X: rows in a few groups, each row roughly a mix of its group's directions (some rows in no group)
X (142 x 10)
0: -208  175 -120 -155 -259 -191 -123  -24   -9 -361
1: -156  320 -117   36  -26 -264  -64 -307  220   57
2:  157  142    4   50 -114  132  212  -52   86  479
3:  341   -2  187  117  290  255   13   27 -114  184
4:   90  -71 -183 -295  -11  221  137  196 -348   37
5:   -7  141 -159 -241  -23  195   -4  121 -452  -28
6:  146  255   61   66  420   81  245   16   88  130
7: -219  381  -79 -118  -27   42  158  -84  248 -230
8: -171  240  104  -90 -117 -259  134 -131  356  118
9:   95  417   27  -50   30  115   35  -89 -310  237
10:   47  -31 -126  330 -362   41   28  202  -24  244
11: -318  -45 -247  165  -54 -276  213 -106  140  123
12: -334  149  -37  125 -169 -388   58 -121 -114  -39
13: -130  -57   16  -39  -30 -117 -193    9  303  443
14:  -93 -310 -190 -133 -110 -287   32  139   63 -291
15: -186 -199   50 -102 -216  -20  167 -207  348  189
16:  169  356  224  -66  -71  -24 -346 -113 -116  -15
17: -220 -194 -101 -210  113 -177   64  360 -130  163
18: -367 -223 -107  -25 -113 -244  -20  106 -172 -229
19:  389   62    3  167  246   45  -97  106 -293  -98
20:   93  280 -282 -372 -171  126   23   83  -47   45
21:  -23 -470 -112  -59   -7 -157  -16  147 -170 -222
22:  109 -379 -180  130  103 -171   41   89 -246 -218
23:  428    5    3   74 -144   -2  188  205  -97  257
24:  -59   12  -45  -47  339  232 -114  153 -334 -194
25: -236 -239 -223  -27 -151 -258  125  258 -138  -89
26: -240   16  -80  264  108  -27  302 -117  207  261
27:   -9  461  -40   64   -1   32  130 -152  257  192
28: -115  140  356  184  313  -43  155   46  204  -35
29: -329  196 -143 -171 -175 -178  -64 -207  234  -43
30:  380  180   95  194  274   40  110  -98 -200    9
31:   62  142  -49  -32  -99  -26   96 -135  384  386
32:  -61   40  216 -225  -29  225  -90  129 -414  107
33: -337  312  113  158 -145  -36  175  -78  227  -53
34:  -48  116 -268 -151 -364 -186   91  102 -173  189
35:    1 -160 -274  -55  -44  265 -371  -19 -213  -49
36:  183 -159   85  -46 -223  134  -22  234 -414   -8
37:  260 -159 -204  -88   23  300  168  166  174 -208
38:  460 -169   17   52  224  237  -88   31   -6  -66
39:   20   48 -275   71   -8  152  340   23  371  -39
40:   -1 -211 -116 -128  136  129 -231   -3 -431 -114
41:  -11   30  245  152 -136   33 -115 -165  369  285
42:  -94 -335 -298 -102 -236   23   50  240  136   81
43: -100   57 -204 -167 -300 -165  -61 -240  317    0
44: -300  -28 -221   10  -65  -74  431   80  140  -15
45:  242  429 -148   59  124    5  -74   81 -258   14
46:   11 -163 -107 -174 -209   11   18  193 -239 -394
47:  308  195   32 -230 -205  132  -12    2  325  104
48:   49 -130  -23  104  -97 -288  165 -118  -88 -436
49:  148 -255  -35    9  170  182 -200  124 -396    6
50:  183 -191   23   22  -38  266 -121   51 -442   77
51: -101   27  174  348   71 -156  173   37  370  -51
52:  103  -57   20 -298 -207  -29 -257  157 -121 -332
53:   38  109 -124 -162 -124 -179    0 -172 -127 -463
54:  503  169   62   90  126  129  -16  -13    3  190
55: -314  -16 -114   22  105 -181  357    3  -55  274
56: -270  -71  127 -160  -94 -136 -407  -85   67  194
57:   66  405   98 -316  -88   43 -221   -8   79  139
58:  204 -157  -64   -3  -25  109  -16  210 -469  123
59:  160 -188  180   92  289   71  184   15 -204 -310
60:  247   53  122  217  194  103  -81  115 -399  -95
61:  155  389 -118  -96  151  337   66 -112   58  -85
62: -215   52 -104  -38 -179 -165   -5 -284  359 -179
63:  -67 -314  201   80 -144 -261  100   29   57 -330
64: -234  183 -134  108  108 -193   16 -191  389   86
65:    6   85 -280   67  367 -256   -6 -260   52   31
66: -314    7 -175 -181 -196 -138  259  138  198 -132
67: -149   85  -60 -127 -168   85  -99 -372  293 -208
68: -249  285  -94   56 -406  110  141  -86  -29  -40
69:  281  115  146 -323   28  -48  -38  189  -46 -318
70: -197 -218  148 -151 -284  167    6  331  111  -24
71:   20  310   69 -169 -100  -43 -347 -263  111  134
72:   14  -55  -76 -103 -387 -300 -230 -182  124  -34
73:  347 -112  203  -66  150  311   93   85 -203  -86
74:   77  498   55  -95  -65   30 -213  -23  -57 -205
75:  181 -274   91 -167  -28   71   47   80 -288 -346
76:  209  218  211  -43  421   19  150  -80  -92  -96
77:  132  -53  179   15  371   72 -150 -206 -127 -292
78: -208 -146  -80  -24  -55  -97  -41 -339   75 -395
79:  -91 -451  -33  127  -46 -125    9  173 -186 -226
80:  233  355  -14 -145  170  320  -17 -146   87    5
81:    3 -366   42 -174 -319  -21 -242  -25  -79 -168
82: -184   -1 -225   74 -304 -120 -122  -19  289  259
83: -142 -387   -9  261  248 -141  101 -132  -77   95
84:   68 -290  231  -92 -281  -57 -342  -69  -60   62
85:   63   -7 -159   75 -384 -352  -26 -117  117 -166
86: -313  197  -10  103 -279   25   23 -237  263 -100
87:  -92  203 -222  -19  -87  -79  -81   32  487   69
88: -105  134 -198 -308 -362  -37   -5 -137 -204   79
89:  354 -280 -312   23   72  175  -74   11  127  -55
90:  136  296  -29 -104  229  232  149 -158  -85  289
91:  275   91  163 -189  103  321  -39   63 -303  -69
92:   35 -315  -47  -15   22  322  158  310 -178  -41
93: -426 -112  -93   48  -96  -53  185   47   82  319
94:  186  300  -89   41  -55 -195 -182 -181  343  -53
95: -139 -300 -176 -236   -8  177  -74  110  185  288
96:  -53   82 -375   43 -156 -312 -135 -189  166   83
97:  -37  251   85  -47   17   14  -23  -87  516  114
98:  162 -185  198  -65  -62 -330  -50  172 -114  316
99: -283  -78   93   53  115  191  156  103   31  423
100:   65 -140  -91  244 -194  445   30  -33  181   -1
101: -263   95  168  172  -21  -30 -196 -128  367  188
102:  -56  -19   70   27   41   -7  114  318 -487   -2
103:  -55 -326  214  203  152 -152  178  219 -195   38
104: -188  466 -214   33  -61 -174  -45  -38 -158  -10
105: -339  358 -134  -25 -286  -49   65  -11   91   59
106:  279  404  143  168   76   93   19 -188   41  145
107:   62  -97  191   44  277 -235  229  100 -275 -201
108:  -36  233   15  119  281  -59    0 -129  205 -388
109: -130 -336 -100  -57 -363  -14  208  199   -9   62
110: -192  -95 -166  100   29 -295  159  -62 -384  117
111: -122 -334   74  124   12 -185   96   90 -314 -253
112: -339  -12  -52 -359  -57 -172  180  185  -47  118
113:  259 -282 -118  -58  117  191 -262   86 -264   46
114: -113 -394 -240   42  -31 -164  113  167 -206 -156
115: -117  -86 -189  322 -237 -163  144  233 -209    3
116: -137  -22   -5   37 -296 -232    9 -285 -129 -319
117:  311    0  171   49  156  327 -145   38  216  182
118: -229    4 -220 -340 -134  -70   48    7  347   -7
119: -153 -134  152  145  265 -307  180  -27   44 -276
120: -217  244   55   62 -255 -133   12  -47  297  274
121:  321  322   48  153  254  100 -118   75 -149  114
122:  358  120  143 -156 -146  172 -154   70 -209  227
123: -322 -141 -295  -40 -231 -250   92  117  -47  -97
124:   12 -138 -120 -310  -89  135 -319 -260 -191   -6
125:   77 -124  -46  229   97  -83  147  -95  193  449
126:  -98 -199 -142   51  115  256   31  -41   28  456
127: -180 -457 -221 -108  -68 -107  184   70    0  -74
128:  -47  292 -153 -177   45   31  -22 -222  -33 -407
129:  -81  398 -143   -2  286  -46  128 -165  219  -36
130:  -63 -260 -282   72  -62   54 -102  -52 -264 -340
131: -172  248 -314 -225  110 -263  104  109   99   90
132: -324 -199  207  -41  -69  170  120   15  214  281
133:  101 -203  178 -179  237  236  -23  149 -248  225
134:  115  198   81  264  -22 -155  148  -82  177 -386
135: -431   -7 -114   24 -163 -282  232   11  -40  -28
136:  317  106  101 -251  -51  276 -183  130   84 -201
137:  -39  176  229 -112  381  215 -124 -190  146   33
138:  248   14   -1   49 -266   72  243  -79   90  386
139:  -55 -204 -264   26 -198 -244    2   32  156 -350
140:  266 -109   93 -117   -1  305    1  361 -172  -63
141:  -70  244  256  -56  271  -74 -170  -21  -31  346
one row of each group, then the others: which group is each in?
-199  327   88   78   -1   15   77  -43  440   -2 : A
-52 -12  -5   6 159 336 181  18 248 356 : N
244  -8 295 -49 264 106 -47  23  88 349 : F
  13 -145 -123   -2   57  204  242  282 -272  262 : C

 223   31  110  -84   55  302   35  -14 -307 -321 : F
 240   87 -177 -195  -81 -265  162  215  140  243 : A
 -89 -328  144  190  305  147   73  128 -156  170 : C
 -90 -124  -80  412   17 -245 -108 -260 -118   96 : N
 232 -506  -32  130   73  -23  103  126  -11   42 : C
 188  206  248   26   91  180 -254  172 -177 -237 : C
 -38  411   71 -161 -188   13 -282 -109  124  133 : N
-366 -188  206  182  107 -119  265   38 -123   74 : N
 -55  -13   38  141   41  -98  257 -151  268 -407 : A
 474   83   87  105  -24   21  -23 -181 -222 -168 : C
  37  -84 -278 -269 -253  -23   -2  168   54 -329 : N
 -45 -176 -119  201  142   49  348  324   11  159 : F
-294  -94   13 -277  -55   76  322  267  -71  -35 : N
  88  124  184 -247 -121  418   74  170 -141   22 : C
